500 stands for zero in the data rows.
Two rows play each game, the first against the second. How much does the first row win by? 10 is about a draw, 20 a big win and 0 a big loss. Wins can go round in a circle: one row can beat a second, the second a third and the third the first. Each row has two weighted sums of its numbers, A and B, taken from their middle values. A row wins by its A times the other's B, less its B times the other's A.
tensor([560, 510, 478, 607, 381, 430, 670, 642, 534, 475, 461, 529])
tensor([544, 663, 385, 547, 487, 517, 510, 668, 548, 451, 612, 336]): 10
tensor([456, 453, 444, 488, 433, 556, 461, 427, 407, 413, 457, 571])
tensor([588, 417, 444, 445, 414, 483, 590, 352, 431, 634, 406, 494]): 8
tensor([682, 484, 637, 458, 362, 556, 382, 374, 468, 477, 656, 619])
tensor([506, 408, 425, 419, 440, 564, 471, 415, 454, 502, 506, 372]): 10
tensor([466, 565, 422, 441, 497, 467, 460, 496, 387, 386, 483, 471])
tensor([535, 527, 640, 401, 549, 406, 457, 491, 444, 440, 572, 452]): 8
tensor([512, 422, 393, 472, 594, 487, 582, 423, 475, 475, 510, 486])
tensor([529, 423, 406, 474, 502, 504, 511, 496, 493, 395, 498, 510]): 10
tensor([609, 391, 420, 468, 610, 357, 656, 298, 350, 558, 345, 536])
tensor([431, 436, 511, 478, 411, 404, 399, 561, 553, 399, 482, 544]): 7
tensor([304, 667, 339, 465, 798, 341, 543, 618, 346, 674, 383, 532])
tensor([527, 428, 467, 534, 555, 520, 637, 446, 524, 438, 509, 469]): 11
tensor([340, 698, 393, 388, 613, 394, 547, 529, 377, 596, 391, 533])
tensor([484, 414, 547, 456, 552, 501, 517, 598, 384, 523, 428, 548]): 7
tensor([563, 485, 519, 477, 540, 333, 358, 474, 417, 519, 535, 528])
tensor([555, 467, 433, 475, 573, 557, 480, 379, 568, 463, 648, 468]): 9
tensor([412, 509, 558, 460, 621, 496, 470, 527, 445, 469, 547, 580])
tensor([274, 581, 264, 546, 580, 459, 568, 529, 524, 602, 405, 556]): 10
tensor([649, 346, 478, 481, 435, 507, 630, 393, 489, 426, 427, 571])
tensor([542, 536, 583, 551, 394, 499, 349, 415, 590, 425, 530, 522]): 11
tensor([291, 678, 334, 489, 770, 435, 623, 575, 450, 702, 542, 634])
tensor([470, 506, 584, 501, 483, 449, 499, 511, 517, 456, 492, 626]): 10
tensor([443, 430, 459, 591, 488, 518, 522, 441, 511, 507, 468, 559])
tensor([525, 480, 610, 521, 483, 526, 474, 570, 565, 506, 573, 404]): 12
tensor([446, 531, 451, 549, 513, 612, 516, 641, 561, 454, 444, 464])
tensor([604, 415, 520, 423, 563, 610, 445, 392, 450, 562, 463, 579]): 9
tensor([527, 481, 560, 383, 511, 482, 496, 468, 577, 613, 577, 439])
tensor([526, 491, 606, 470, 267, 385, 367, 530, 634, 445, 488, 384]): 9
tensor([587, 482, 459, 607, 361, 646, 343, 634, 489, 297, 360, 487])
tensor([555, 436, 711, 457, 470, 607, 417, 399, 467, 416, 613, 564]): 9
tensor([483, 616, 567, 767, 320, 574, 559, 695, 640, 464, 555, 456])
tensor([450, 422, 398, 511, 571, 458, 551, 482, 375, 590, 506, 361]): 12
tensor([339, 474, 424, 454, 559, 627, 705, 457, 450, 446, 495, 455])
tensor([633, 530, 526, 455, 328, 479, 385, 733, 587, 437, 600, 428]): 19
tensor([335, 634, 336, 458, 741, 325, 570, 552, 556, 693, 471, 562])
tensor([406, 641, 508, 454, 652, 438, 512, 569, 503, 431, 528, 616]): 7
tensor([536, 607, 512, 400, 556, 370, 496, 496, 551, 532, 500, 590])
tensor([523, 506, 440, 473, 519, 466, 583, 507, 467, 644, 481, 558]): 13
tensor([657, 528, 580, 506, 438, 771, 403, 510, 545, 369, 562, 451])
tensor([595, 374, 375, 534, 577, 431, 524, 437, 484, 486, 512, 489]): 8
tensor([489, 437, 544, 540, 544, 543, 618, 345, 439, 522, 545, 473])
tensor([452, 616, 527, 563, 419, 540, 390, 394, 580, 534, 446, 494]): 1
tensor([538, 556, 473, 619, 472, 432, 476, 481, 464, 518, 407, 396])
tensor([644, 473, 593, 550, 383, 525, 416, 427, 491, 413, 648, 543]): 10
tensor([474, 389, 545, 447, 525, 512, 524, 465, 373, 555, 542, 443])
tensor([540, 447, 460, 585, 450, 592, 512, 512, 553, 509, 429, 528]): 10
tensor([454, 616, 323, 428, 652, 330, 560, 578, 394, 630, 343, 392])
tensor([531, 414, 568, 463, 442, 580, 435, 493, 499, 459, 525, 522]): 8
tensor([610, 315, 458, 493, 546, 457, 541, 396, 594, 405, 479, 443])
tensor([455, 432, 642, 558, 531, 420, 472, 503, 441, 408, 577, 501]): 9
tensor([588, 563, 676, 409, 394, 591, 384, 454, 563, 507, 627, 551])
tensor([421, 582, 363, 498, 564, 298, 563, 557, 320, 666, 454, 464]): 12
tensor([535, 316, 507, 455, 464, 593, 575, 474, 637, 379, 462, 535])
tensor([600, 557, 488, 447, 449, 395, 536, 452, 520, 563, 575, 542]): 9
tensor([437, 621, 632, 433, 440, 487, 400, 456, 466, 639, 472, 504])
tensor([531, 568, 479, 451, 506, 424, 445, 456, 507, 584, 562, 533]): 9
tensor([472, 499, 560, 525, 432, 484, 417, 445, 421, 430, 618, 439])
tensor([359, 635, 367, 459, 597, 390, 574, 644, 427, 730, 302, 540]): 17
tensor([497, 511, 646, 534, 450, 432, 401, 326, 568, 433, 594, 494])
tensor([496, 509, 619, 532, 377, 642, 516, 588, 551, 471, 565, 481]): 8
tensor([503, 583, 486, 390, 514, 573, 349, 708, 582, 432, 501, 533])
tensor([480, 281, 483, 410, 408, 527, 485, 526, 624, 421, 332, 552]): 12
tensor([604, 393, 547, 416, 543, 496, 533, 441, 511, 384, 478, 528])
tensor([467, 451, 647, 391, 574, 625, 407, 441, 493, 502, 590, 536]): 8
tensor([564, 449, 627, 487, 474, 575, 363, 364, 465, 428, 622, 555])
tensor([532, 461, 554, 472, 461, 549, 616, 447, 538, 542, 345, 593]): 5
tensor([544, 449, 413, 606, 402, 484, 507, 554, 554, 516, 427, 429])
tensor([510, 465, 467, 478, 490, 436, 517, 438, 452, 548, 576, 452]): 8
tensor([465, 603, 466, 602, 465, 562, 389, 467, 533, 317, 601, 428])
tensor([348, 574, 544, 496, 632, 548, 450, 531, 509, 516, 527, 555]): 8
tensor([507, 462, 444, 509, 592, 548, 622, 433, 453, 546, 577, 589])
tensor([506, 552, 427, 491, 419, 482, 436, 507, 475, 560, 459, 529]): 7
tensor([545, 335, 462, 461, 489, 511, 582, 516, 529, 413, 405, 621])
tensor([492, 470, 487, 519, 429, 438, 467, 486, 512, 556, 490, 550]): 10
tensor([439, 589, 406, 522, 487, 448, 683, 414, 461, 554, 578, 490])
tensor([444, 615, 549, 384, 475, 513, 460, 516, 554, 437, 446, 505]): 10
tensor([479, 602, 465, 473, 531, 563, 411, 724, 412, 507, 607, 410])
tensor([578, 336, 472, 507, 494, 490, 600, 499, 546, 386, 573, 510]): 5
tensor([579, 524, 690, 382, 462, 524, 366, 378, 572, 412, 617, 549])
tensor([555, 422, 548, 462, 572, 492, 452, 598, 405, 468, 568, 542]): 18
tensor([585, 617, 537, 465, 504, 335, 357, 503, 505, 706, 535, 410])
tensor([438, 482, 506, 428, 380, 392, 550, 469, 480, 445, 509, 519]): 2
tensor([447, 592, 533, 580, 410, 472, 375, 635, 562, 478, 622, 482])
tensor([575, 282, 534, 501, 461, 754, 599, 467, 577, 414, 328, 637]): 9
tensor([545, 366, 461, 469, 561, 373, 514, 347, 356, 637, 373, 522])
tensor([504, 516, 620, 543, 448, 515, 352, 407, 532, 457, 620, 562]): 9
tensor([541, 413, 477, 517, 484, 593, 549, 434, 474, 526, 579, 442])
tensor([432, 348, 498, 445, 488, 469, 550, 366, 385, 557, 584, 450]): 13
tensor([416, 501, 480, 531, 335, 557, 547, 609, 552, 407, 491, 538])
tensor([497, 531, 427, 524, 510, 486, 530, 507, 452, 523, 502, 427]): 10
tensor([551, 420, 459, 433, 501, 513, 589, 429, 504, 562, 537, 368])
tensor([579, 555, 611, 534, 392, 673, 464, 514, 526, 398, 518, 386]): 10
tensor([527, 492, 498, 529, 441, 528, 480, 485, 537, 407, 532, 526])
tensor([484, 449, 470, 501, 478, 595, 621, 579, 536, 517, 430, 557]): 8
tensor([525, 465, 575, 495, 545, 447, 369, 564, 509, 652, 512, 425])
tensor([277, 667, 347, 477, 727, 325, 610, 618, 395, 643, 436, 588]): 12
tensor([502, 541, 599, 431, 589, 509, 395, 495, 521, 437, 565, 501])
tensor([693, 401, 773, 478, 399, 523, 295, 402, 489, 494, 687, 542]): 10
tensor([512, 466, 500, 568, 534, 443, 577, 513, 441, 610, 431, 398])
tensor([567, 371, 453, 452, 523, 585, 562, 559, 541, 511, 429, 510]): 11
tensor([518, 562, 589, 496, 467, 408, 434, 458, 501, 619, 646, 440])
tensor([412, 552, 562, 402, 509, 531, 414, 465, 570, 531, 533, 538]): 9
tensor([454, 583, 511, 515, 513, 540, 442, 643, 571, 485, 610, 372])
tensor([370, 673, 279, 519, 645, 483, 531, 632, 409, 613, 420, 494]): 14
tensor([646, 462, 578, 585, 465, 654, 279, 469, 476, 386, 543, 617])
tensor([399, 471, 526, 485, 484, 546, 599, 516, 590, 477, 612, 589]): 12
tensor([384, 704, 367, 530, 719, 421, 551, 657, 339, 725, 477, 485])
tensor([516, 466, 548, 572, 475, 535, 579, 513, 452, 480, 451, 598]): 12
tensor([542, 584, 407, 559, 365, 397, 552, 501, 506, 502, 282, 568])
tensor([546, 367, 465, 527, 450, 533, 482, 573, 489, 503, 369, 665]): 6
tensor([543, 467, 487, 479, 484, 576, 529, 548, 486, 574, 567, 411])
tensor([494, 510, 521, 397, 419, 501, 515, 473, 580, 565, 391, 586]): 11
tensor([404, 669, 258, 530, 636, 344, 622, 666, 326, 681, 440, 482])
tensor([455, 479, 474, 616, 527, 558, 448, 411, 498, 516, 562, 571]): 18
tensor([505, 595, 480, 397, 532, 496, 479, 487, 433, 428, 485, 485])
tensor([492, 521, 518, 660, 487, 510, 404, 583, 575, 364, 564, 484]): 9
tensor([347, 673, 412, 467, 753, 493, 512, 584, 373, 616, 437, 636])
tensor([509, 405, 723, 508, 394, 544, 377, 405, 605, 369, 676, 465]): 10
tensor([589, 570, 513, 513, 426, 507, 375, 624, 609, 434, 541, 374])
tensor([499, 542, 499, 439, 526, 495, 456, 427, 435, 392, 456, 624]): 10
tensor([500, 530, 516, 546, 443, 626, 423, 531, 533, 459, 520, 311])
tensor([532, 538, 482, 561, 490, 521, 529, 503, 435, 524, 491, 409]): 10
tensor([643, 543, 517, 529, 420, 368, 438, 504, 617, 588, 448, 445])
tensor([478, 310, 356, 608, 523, 429, 781, 400, 388, 807, 332, 518]): 17
tensor([499, 375, 458, 470, 476, 432, 504, 393, 483, 547, 410, 425])
tensor([401, 452, 553, 596, 487, 482, 395, 456, 561, 495, 459, 472]): 10
tensor([633, 467, 557, 576, 497, 560, 448, 495, 479, 514, 451, 566])
tensor([706, 311, 548, 418, 472, 649, 600, 431, 682, 436, 507, 553]): 13
tensor([560, 524, 441, 481, 437, 346, 511, 571, 411, 594, 499, 476])
tensor([505, 482, 691, 352, 531, 585, 407, 488, 561, 512, 563, 550]): 7
tensor([516, 539, 429, 570, 483, 471, 577, 528, 464, 470, 443, 490])
tensor([433, 538, 457, 571, 516, 587, 568, 525, 490, 403, 466, 259]): 11
tensor([592, 535, 474, 474, 580, 584, 402, 488, 423, 504, 484, 516])
tensor([583, 435, 490, 344, 570, 587, 506, 423, 445, 502, 412, 540]): 11
tensor([578, 326, 500, 335, 408, 629, 684, 514, 542, 411, 361, 620])
tensor([462, 435, 513, 475, 502, 482, 468, 533, 450, 581, 447, 457]): 8
tensor([551, 514, 595, 518, 446, 540, 495, 463, 527, 558, 475, 470])
tensor([325, 664, 358, 452, 709, 487, 543, 534, 393, 651, 418, 497]): 7
tensor([601, 431, 382, 436, 583, 404, 653, 403, 416, 605, 364, 417])
tensor([531, 374, 420, 541, 570, 470, 754, 430, 428, 602, 441, 408]): 12
tensor([345, 636, 256, 442, 705, 378, 674, 499, 428, 645, 383, 503])
tensor([315, 581, 382, 457, 544, 529, 582, 578, 431, 565, 521, 515]): 11
tensor([366, 583, 374, 563, 699, 371, 496, 550, 402, 669, 477, 418])
tensor([483, 543, 589, 560, 438, 522, 476, 507, 485, 493, 543, 436]): 8
tensor([490, 507, 426, 609, 455, 667, 428, 445, 430, 540, 535, 333])
tensor([443, 471, 614, 573, 461, 458, 459, 557, 512, 504, 540, 514]): 14
tensor([477, 352, 314, 559, 622, 469, 705, 347, 492, 515, 371, 598])
tensor([406, 453, 589, 451, 610, 400, 476, 473, 489, 458, 646, 543]): 14
tensor([593, 421, 408, 392, 580, 441, 632, 426, 379, 625, 420, 488])
tensor([551, 534, 496, 413, 506, 397, 412, 433, 464, 466, 498, 411]): 5
tensor([480, 464, 531, 502, 458, 592, 447, 431, 608, 337, 386, 512])
tensor([418, 586, 527, 601, 484, 436, 416, 655, 519, 400, 467, 601]): 12
tensor([503, 457, 480, 543, 538, 479, 609, 428, 570, 438, 570, 416])
tensor([566, 437, 660, 446, 458, 511, 413, 386, 573, 469, 590, 548]): 11
tensor([330, 591, 276, 607, 700, 326, 590, 560, 348, 838, 447, 527])
tensor([394, 570, 531, 668, 510, 486, 482, 601, 557, 469, 528, 299]): 9
tensor([656, 508, 485, 447, 465, 648, 419, 409, 533, 353, 482, 573])
tensor([455, 514, 573, 494, 464, 500, 319, 514, 507, 438, 606, 509]): 11
tensor([521, 417, 450, 452, 438, 449, 595, 398, 449, 544, 489, 353])
tensor([474, 457, 598, 463, 477, 403, 440, 396, 619, 462, 584, 553]): 9
tensor([550, 317, 495, 522, 521, 539, 562, 392, 580, 480, 362, 549])
tensor([544, 439, 558, 407, 487, 531, 516, 524, 483, 428, 464, 667]): 8
tensor([437, 583, 550, 756, 409, 477, 590, 657, 645, 456, 580, 431])
tensor([682, 601, 503, 475, 465, 352, 433, 486, 558, 633, 537, 499]): 11
tensor([567, 386, 463, 510, 540, 708, 530, 444, 618, 452, 594, 487])
tensor([500, 490, 606, 440, 418, 577, 413, 376, 509, 410, 583, 607]): 16
tensor([464, 601, 366, 489, 645, 421, 550, 486, 382, 593, 310, 664])
tensor([484, 366, 506, 558, 476, 438, 564, 473, 519, 527, 250, 633]): 13
tensor([505, 503, 566, 532, 386, 402, 514, 389, 538, 558, 534, 482])
tensor([534, 494, 526, 403, 556, 500, 462, 575, 478, 512, 486, 510]): 12
tensor([507, 565, 495, 387, 516, 463, 550, 504, 413, 608, 488, 442])
tensor([488, 455, 559, 593, 547, 440, 472, 444, 447, 499, 583, 445]): 7
tensor([733, 562, 503, 628, 384, 557, 376, 524, 535, 389, 548, 420])
tensor([418, 538, 438, 569, 441, 649, 510, 604, 474, 411, 622, 348]): 9
tensor([580, 377, 401, 473, 591, 417, 652, 279, 422, 552, 431, 501])
tensor([507, 534, 445, 535, 362, 438, 428, 517, 547, 444, 534, 466]): 10
tensor([463, 621, 498, 461, 545, 376, 477, 477, 432, 633, 649, 406])
tensor([482, 456, 508, 608, 470, 538, 541, 607, 440, 476, 568, 465]): 9
tensor([486, 436, 408, 579, 564, 487, 630, 362, 579, 465, 458, 423])
tensor([625, 547, 615, 510, 583, 525, 449, 487, 405, 355, 497, 699]): 11
tensor([465, 469, 535, 462, 511, 341, 504, 524, 515, 606, 544, 479])
tensor([537, 469, 649, 427, 458, 671, 453, 528, 517, 444, 541, 527]): 7
tensor([637, 366, 533, 463, 440, 559, 675, 480, 565, 332, 364, 635])
tensor([420, 474, 523, 583, 591, 489, 494, 514, 546, 403, 596, 519]): 13
tensor([451, 628, 494, 458, 620, 426, 349, 527, 452, 429, 518, 592])
tensor([435, 514, 453, 622, 469, 513, 527, 560, 489, 475, 543, 363]): 7
tensor([529, 547, 556, 438, 527, 648, 458, 524, 556, 536, 490, 572])
tensor([552, 450, 447, 447, 484, 612, 545, 326, 540, 585, 527, 454]): 14
tensor([473, 314, 373, 442, 517, 460, 544, 432, 494, 568, 387, 654])
tensor([468, 511, 496, 440, 550, 528, 587, 462, 481, 578, 578, 483]): 12
tensor([475, 462, 558, 502, 536, 512, 583, 585, 707, 333, 333, 673])
tensor([499, 584, 577, 448, 509, 501, 488, 565, 451, 483, 643, 416]): 13
tensor([551, 453, 498, 578, 405, 509, 585, 645, 414, 461, 549, 536])
tensor([520, 527, 501, 568, 494, 567, 487, 499, 576, 476, 563, 543]): 9
tensor([642, 467, 520, 617, 416, 696, 361, 442, 523, 409, 548, 500])
tensor([313, 666, 404, 449, 684, 375, 502, 682, 419, 656, 406, 697]): 1
tensor([448, 381, 476, 522, 571, 459, 567, 371, 349, 628, 542, 463])
tensor([368, 721, 274, 530, 681, 361, 588, 557, 467, 681, 426, 575]): 10
tensor([434, 564, 488, 476, 457, 594, 485, 600, 544, 467, 479, 386])
tensor([611, 535, 606, 569, 404, 522, 506, 505, 444, 508, 478, 448]): 10
tensor([474, 366, 513, 596, 520, 488, 575, 559, 615, 443, 407, 675])
tensor([542, 580, 525, 617, 416, 493, 399, 393, 564, 444, 574, 473]): 12
tensor([430, 530, 541, 550, 486, 520, 484, 608, 563, 384, 435, 400])
tensor([457, 516, 386, 415, 469, 441, 422, 480, 588, 582, 406, 391]): 10
tensor([520, 486, 568, 504, 503, 443, 510, 577, 495, 590, 368, 486])
tensor([568, 516, 556, 562, 373, 569, 368, 640, 535, 385, 531, 464]): 8
tensor([469, 577, 529, 429, 614, 410, 445, 567, 391, 491, 567, 488])
tensor([498, 370, 321, 411, 643, 541, 675, 440, 503, 565, 340, 490]): 19
tensor([525, 492, 459, 434, 537, 381, 717, 357, 521, 575, 379, 534])
tensor([312, 626, 296, 519, 690, 284, 654, 622, 388, 627, 399, 439]): 6
